(in the rows, 128 means zero)
One turn moves each row of this set onto another row. After a few examples, where does it send each row asked below?
nesob: [ 81 154 115 107 117 125 112 127 186 128 108 114 115 130 122 111 110 121
 111 101 121 137 109 108 113 136 108 115 129 138 125 139  82 129 143 117
 128 133 154 119 105 126 112 140 133 116 130 148 157 135  95  96 136 161
 128 142 129  99 134 165 111 133 106]
tak: [ 91 135 116 154 113 148 112 112 158 133 112  83 123 106 136  99 150 104
  93 112 117 129 130 130 130 115 131 129 146 137 133 122 123 141 136  98
  83 160 147 122  99 108  98 138 154 131 121 139 158 123 128 101 131 151
 170 155 107  99 150 149 144 123 126]
musip: [ 73 132  96 156 133 133 128 110 148 133 106 102  95 123 129  89 114 127
 135 137 130 126 134 125 114 104 130 123 144 139 145 125  93 142 110 114
 115 142 141  91  93 117 133 103 156 142 133 139 147 104  82 113 161 158
 143 153 120 100 145 162 122 105 141]
fose: [ 80 125 121 127 109 113 110 135 147 117 142  87 123 138 123 101 143  97
 140 112 123 102 128 111 128 141 138 130 153 156 126 135  98 160 121 123
 122 156 139  86 117 140 102 138 147 157 112 149 112  98  91 106 135 167
 146 135  84 119 168 165 112 131 150]
rit: [ 96 134 139 120  99 117 120 127 141 157 120  86  97 100 107 111 123  98
  88 114 128 128 103 132 109 126 118 131 149 145 126 141  90 186 104 116
 120 123 152  94 104 105  99 131 130 131 124 132 146 124 124 118 154 180
 137 135 103 103 147 166 137 142 135]
suken: [ 88 138 114 148 116 145 113 114 150 140 111  85 122 113 134 100 154 104
  87 115 115 131 130 126 136 112 129 134 151 129 128 120 123 137 133 100
  85 155 149 119 106 114  88 134 150 136 124 135 156 130 125 101 136 150
 168 154 103  98 150 150 149 125 131]
moru: [109 138 116 127 105  97 122 144 155 146 137  73  99 114 111 102 123 121
  97 113 131 126  93 113 105 136 115 145 139 136 118 133  97 183 113 141
 133 145 133  87 106 120 100 139 130 129 107 127 140 127 121 120 156 159
 152 148 106 102 152 162 118 139 136]
Tope: [112 150 129 132 118 101 117 149 159 150 112 120 126 154 135  99 132  95
  84  93 109 121 134 138 115 151 126 120 154 159 137 111 106 163 109 103
 121 157 145  81 112 110 103 115 158 132 135 142 133 127 115 133 145 168
 167 134 132 108 155 154 108 124 129]
nofe: [106 143 118 135 105  97 117 144 160 146 132  68 101 115 116 104 132 115
  98 108 125 124 101 115 106 133 114 138 141 140 113 139 101 185 112 142
 134 139 138  89 108 117 103 142 127 127 108 132 139 129 127 118 152 153
 149 151 107 103 151 157 115 135 133]
dunod: [106 144 129 125  80 126 140 138 154 100 134  99 108 125 119  90 126 109
 136 102 120 128 143 128 125 139 103 131 161 147 148 132 127 139 128 115
 118 134 154 105  98 115 139 128 146 141 108 125 134 116 117 109 133 176
 133 107 112 110 162 169 141 120 103]
vizal: [ 81 151 113  98 115 123 115 125 179 121 112 116 109 128 121 109 113 121
 104 102 119 136 104 111 119 141 106 109 130 132 123 137  84 129 147 121
 130 132 146 124 106 129 111 138 137 120 128 152 156 136  90  97 130 161
 128 138 122  98 137 158 121 137 107]
vuza: [106 133 102 108 133 145 114 112 168 130 115  95 116 131 127  99 132 111
 126 105 124 126  99 100 135 119 156 139 159 139 124 119  95 146 106 109
 105 158 145 130 103 138 124 131 130 129 116 131 118 103  96 123 158 157
 143 126 110 125 142 141 102 116 154]
lar: [ 90 128 117 101 135  98 120 137 174 116 145  87 125 134 121  79 136  94
 129 121 128 119 105 102 140 127 141 133 165 149 134 144 100 164 118 109
 116 148 146 119 104 144 108 145 125 150 121 140 120 115  95 112 142 162
 134 125 109 113 168 134  91 128 130]
Guv: [ 72 133 101 156 129 129 136 109 148 134 105 105  89 121 132  84 118 124
 129 135 126 123 129 119 119 103 134 123 144 137 144 125  91 148 118 116
 116 132 140  90  93 118 133 105 148 149 138 137 152 104  78 106 159 156
 140 149 117 104 145 163 121 108 146]
sugiz: [112 139 115 147 141  82 125 135 163 135 106 131 120 122 128  94 143 129
 125 115 128 136 133 114 120 153 134 100 153 150 146 104 101 144 118 138
 121 145 118 119  91 115 118 151 153 122 133 138 136 135  95 100 134 151
 150 144 123  94 139 137 111 134 116]
lazu: [ 92 133 116 111 149 107 117 114 172 129 101  94 104 124 132  99 136 109
 117 113 146 138 112 146 130 127 125 114 147 146 148 129 115 172 127 124
  82 160 163 113  87 133 119 107 138 140 120 138 131 147 114 107 119 160
 164 130 120 119 131 149  92 141 113]
fepi: [ 85 112 138 128 106 100 120 131 159 141 116  88  88 111 107  91 121 128
 103 144 116 124 143 146 112 126 105 100 139 154 131 116  90 170 132 111
 117 171 130 110 114 117 121 137 138 165 130 130 141 134 108  95 142 148
 142 123 116 102 164 153 163 148 123]
nunim: [ 80 133 116 138 114 104 137 136 142 112 101  96 123 131  92  90 146  84
 115  93 110 136 128 154 114 127 112 103 147 139 120 108 101 136 120 112
 145 141 143 115 121 134 128 138 153 145 137 117 140 136 113 128 174 161
 157 136 127 108 159 162 121 140 120]
Lepi: [ 97 121 114 121 115 147 125 127 145 111 117  98 118 131 125 101 136  97
 155 102 116 114 117 102 121 138 144 131 147 138 124 108 101 152 114 106
  93 176 140 104 108 151 135 131 147 146 113 125 121 108  85  99 142 157
 146 133 102 125 147 179 127 137 131]
vuki: [ 93 117 120 113  84 116 146 117 150 108 132 123 107 100  99 103 126 125
 127 113 131 136 134 138 129 113  97 119 161 145 140 141 115 146 126 105
 118 136 131  97 101 121 133 135 135 145 120 132 146 120 125  93 143 184
 128 113 112 100 141 175 135 129 120]
tav: [103 133 128 131 101 137 121 117 157 143 114 106  92 105 138 109 141 111
  96 124 105 127 141 137 128 120 127 110 164 141 130 132 109 122 132 120
  83 157 142 117 103 112  96 132 159 134 121 149 154 139 135 100 147 171
 148 148 113 112 134 172 153 128 137]
Kag: [103 129 115 130 118  99 116 139 164 126 103 116 100 108 116 101 148 124
 111 104 130 118 117 121 120 137 136 114 154 140 148 107 119 124 135 106
 107 171 143 107 110  97 124 134 145 140 143 120 125 119 127 140 163 150
 164 132 126 110 124 138 119 151 104]
Novib: [105 132 114 118 131 114 119 154 169 129 133 103 124 133 118 118 147 108
 113 116 106 114 128 143 121  96  91 138 159 140 149 108  99 164 109 134
 132 164 130 110 101  98 107 101 150 141 113 167 127 124 105 122 127 167
 111 141 117  93 155 157 125 113 128]
luvi: [ 99 136 126 142 106  99 132 141 155 112 122 133 132 130 136  98 153  82
 119  93 122 133 122 152 117 128 127 117 145 164 139 117  97 134 116 137
 123 126 146  89 106 131 105 128 154 161 131 127 158 112 110 124 131 176
 130 143 126 101 145 158  92 123 106]
zul: [108 141 109 149 118 101 124 140 159 137 122 112 110 124 123  68 118  83
  75 102 130 131 121 122 122 132 127 133 148 158 145 127  84 130 126 118
 130 132 125 122  91 105 111 144 155 131 123 150 116 124 110 108 168 164
 159 142 137 105 142 151 106 136 126]
kazu: [ 96 125 128 131 125 124 119 125 161 133 117  80  94 126 129  86 143 120
 122 140 127 137 154 150  89 138 109 117 134 158 132 112  79 155 136 117
 129 163 130 105 115 133 121 126 132 177 121 115 137 120 100 122 136 153
 149 130 118 110 168 137 144 146 112]
vomoz: [ 86 139 120 100 111 125 133 112 165 153 105 118 108 124 126  97 110 102
  96 116 122 150 110 122 111 123 103 111 150 142 125 127  76 147 116 120
 118 136 134 122  95 135 110 132 136 125 134 146 159 152  93  99 135 169
 117 135 132  88 134 171 135 115 114]
visan: [ 88 138 102 140 117 108 105 124 128 115 111 117 123 106 128  95 162 123
  83 111 135 118 132 138 126 135 122 115 151 148 123 113 104 135 120 125
 105 143 155 131 106 112 129 125 165 148 117 140 132  97 110 117 163 143
 134 122 130  92 136 152 114 114 116]
Nolat: [109 140 125 130  81 124 148 133 156 105 141 104 104 121 119  90 125 106
 134 103 122 126 140 131 135 134 105 136 163 140 149 130 127 142 131 115
 119 135 149 111 106 117 135 121 148 144 107 121 133 114 122 109 132 182
 137 103 111 114 159 167 140 123 115]
Muda: [ 95 128 117 101 144 106 116 116 165 124 100  95 103 122 128 103 140 108
 116 109 147 137 109 149 133 128 127 113 150 140 152 127 121 169 127 124
  81 150 160 104  84 128 110 103 137 141 124 139 130 146 110 105 118 161
 162 131 112 120 128 153  92 141 119]
Lilig: [ 94 121 103 110 117 130 108 124 155 107 128  87 125 152 122  86 145  94
 125 112 109 107 117 121 128 113 123 132 153 155 131 121  98 124 129 118
 110 188 131 114 117 147 126 130 155 173 115 141 132 114  93 128 132 150
 131 139 106 116 165 161 117 129 150]
pob: [ 79 132 111 102 119 122 106 138 166 128 145  91 124 169 133  93 125 101
 130 104 108 120 119 111 114 127 121 142 164 160 136 120  98 139 125  97
 132 169 134 109 121 134 109 151 128 137 134 146 126 113  95  99 150 162
 127 129  94 101 155 157 111 142 140]
Dezo: [ 87 125 111 133 113 115 123 110 152 147  98 114  82 117 128  91 116 133
 111 151 124 134 129 117 129 103 122 126 156 150 158 121  90 153 112 136
 101 151 140  89 108 113 124 103 157 151 131 141 136 103 105  93 142 169
 136 135 128  88 136 167 131 121 150]
sal: [ 95 137 120 116 139 133 118 133 182 137 146 101 133 125 130 109 146 104
 118  91 113 107 119 107 119 136 140 125 167 148 123 120 105 153 123  93
 100 164 145 121 101 124  95 161 122 132 113 139 137 117  87 108 135 157
 132 132  88 120 135 140 111 122 133]
zadon: [110 126 131 109 125 109 136 109 179 140  96 107  92 104 119  96 131  94
 111 127 120 133 111 139 128 128 126  97 150 143 151 138 110 173 124 132
  94 147 131 101  85 136 108 112 134 149 126 128 137 152 115 118 115 165
 161 139 126 121 129 153 126 139 130]
Mim: [ 96 127 123 130 134 142  99 121 167 133 124  82 115 120 120  95 144  97
 127 113 127 114 110 109 122 141 144 116 150 145 126 110  77 144 122 118
  99 163 148 144 116 137 116 140 155 167 106 125 132 120  72 111 132 141
 127 147 105 122 149 142 119 128 144]
buga: [ 95 128 122 105 123 106 117 126 164 143 115 105 115 131 106 125 146 118
 101 122 121 127 128 160 134  98  96 109 159 149 142 125 109 166 103 130
 126 157 133  99 115 113 104 108 142 146 125 152 151 125 121 130 124 175
 105 124 110  96 143 139 136 117 130]
Sazi: [ 83 126 112 142 112 109 122 132 134 145  81  98 138 120 109  98 141 121
 111  85 127 113 128 145 116 137 116 114 126 154 148  89 104 160 108 117
 118 142 132  99 115 107 128 130 141 154 129 117 125 105  87 113 140 145
 151 136 125  91 142 159 117 124 130]
turo: [100 121 131 127 125 122 125 124 168 134 116  91  97 128 130  88 142 123
 123 136 127 136 160 149  94 134 111 114 136 158 131 105  80 156 144 111
 129 163 131 111 111 132 115 124 126 175 124 110 141 128  99 118 137 155
 147 123 118 119 168 148 145 141 117]
vir: [102 135 111 117 132 114 118 151 172 128 128 104 126 135 117 115 146 110
 112 111 107 118 132 143 118  92  87 141 160 145 152 118 103 159 106 134
 131 160 135 105 102 103 109 104 142 145 111 165 116 130 109 126 127 164
 120 137 120  89 151 156 118 113 121]

Novib moves to Guv
Dezo moves to vomoz
lazu moves to vir
Now these:
Lilig moves to vuza
Tope moves to Sazi

